A single turn carries every row of the set below to another of its rows. Some are shown first; where does it send the rows asked next?
K_97: [ -2 -16 -14 -28 -30 -10 -11  30 -16  -2 -10  35   9  21   4  -1 -20  22
 -20  -3  13  19  -9 -30   0 -16  -6  -9 -20 -18 -17]
K_233: [ 23  23   4  18  19  -7 -11 -27 -27  -2   0 -20 -18   4   1  24  15  24
  -4 -31 -16  10  14  27 -15  16 -11  25  17   6  -9]
K_609: [-12 -11 -13 -21 -16  -3  23  27 -22 -27  -7  13  22  30  -5   2   4  12
  -5  -5  20  28  -2 -41 -13 -12   4 -20 -17 -21 -11]
K_532: [  1  -2  17  17  24  -7   9  -4  31  13 -10 -18  19 -17   7   4   4 -27
  30  11  -4  25   7  28 -29   4   6   9   0  12 -20]
K_179: [ 14  39  -6  40  17 -17  -9 -19  -8  12  -7 -22  -7  13  10  12   6  11
   2  -6 -13  18  13  30 -19   8 -12  18  31   7   8]
K_588: [ 17  30 -52  13   2  23  -9  -3 -21  25   1  13  21   9  -6   4  -1   8
 -26  -6  18 -17  13 -26  22  -7  39 -16   1   1   2]
K_291: [  5 -34 -11   4  32   9   0 -27  30  17 -10 -20   7 -13 -18  -1  14  -1
  30  -1   0  13 -14  22 -14   0   7 -11 -18   1 -43]
K_823: [ 35  23  -7   5   6 -10  -8 -30 -19 -15  19 -18  -7  12  -8  16  12  24
  13 -23 -21 -29  13  23  -9  10  20  26  23   3   8]
K_873: [ -8  14   6 -18   6  12  21   8   6  -1  19 -33  11 -19   5 -26   5 -20
  17  15 -14  19   1  -4  32 -10  19  -6 -27 -36  19]
K_934: [ 11  23 -41  33  -7 -11 -32  -7 -26  18 -18   7   8  22  18   8 -17  12
 -42  -5  19  -1  -2   5  11   8   7 -11  11   6  13]
K_118: [  7 -15 -10 -22 -14  22 -13   4   3   4  34 -11 -11 -13  -6 -24  -3  -1
  21  19 -30  30 -24   4  10 -19  18  -9 -34 -30   9]
K_931: [ -3 -16 -19 -20 -15   3 -11  20 -21 -12 -11  25   2  16 -11  13 -14  20
  -6 -25   5  33 -47 -21 -10  -9   7 -41 -10  -7  -3]
K_618: [  9  21 -13  20  18  -5  -2 -25  -6   9  -8 -19 -20   6  -7  17  18  36
  21 -35 -38  10 -11  19 -23  -8  -3  10  23 -30  -3]
K_71: [ 21  26 -35  14   5  12 -25  -4 -21  38  -9  20  -6   9   5  10 -17  24
 -40 -27  10 -12   1  -9  22  -1  12  -4  -1   8  15]
K_406: [ 29  34  -2  15  16   6  -3 -12 -40 -21  -5 -21   1  15   6  19  25  31
  15 -24 -13   3  15  12  -2  15   6   6  32 -23   6]
K_882: [ 16   3 -44   5   6   9   3  -7 -16   9  -6  19  -5  21   1   8 -11  21
 -29 -26  12 -32   8 -20   6  17  40  -1  -2  24   5]
K_310: [ -1 -12 -11  -4 -33  -7 -25  33 -19  -7 -12  28  28  22  22   2 -21   4
 -18   3  15  13 -17 -15  -8 -13  10 -18 -14 -28  16]
K_220: [ -8 -18   8  -9 -19   5  -6  23  13   0  12  -2  23 -19  25 -17 -10 -30
  13  28 -14  25   0   4  -6  -9  27   5 -30 -27   0]
K_539: [ -5  -5 -16 -33 -19 -11  25  35  -3 -11  -5  25  -6  34   0 -11 -20  26
  -1  -9   0   2  -8 -40  -1 -10   8  -8 -12 -11  14]
K_785: [ -2  -3 -11 -38 -11 -17  18  12  21  -9  11 -27   0 -13   3 -31 -20 -14
  20  21 -15   4  -4  -4  37   4  15  -3 -30 -13  -6]
K_352: [  5   6  10  -3  31  -4  12 -28  13   4  -9 -17  36  -6 -26   0  16  -7
  29  10  28   2   2  24   3  -2   4 -11  14   8 -37]
K_617: [ -4  25 -59  14  -5   4 -22 -27 -21  26  -4   8 -12  -6 -10   2 -12  17
 -34 -19  -9   0 -18  -2  19   0  32 -13   9   2 -16]
K_988: [  2 -12   9 -32 -11   2  -3  25  12   1   8 -20   6 -31  21  -8 -11 -21
  16   5 -24  25  -6  -5  19  -7  10   0 -44 -31  -4]
K_964: [ 22  -3  12 -19  20 -26  10 -15  27 -13  -5 -32  23  -6 -14  13  -2  -8
  45 -11   3 -15 -10  28   1   4   3  -9   0  13 -19]
K_634: [ 13   2  17  -9  19 -10   0 -18  31  20   6 -18  23 -25 -19  13   5 -20
  30  -2  -2   9   2  29 -13 -14  -3   8  -7  16 -35]

K_352 turns into K_406
K_179 turns into K_934
Now find these:
K_931 turns into K_118
K_71 turns into K_97
K_785 turns into K_964

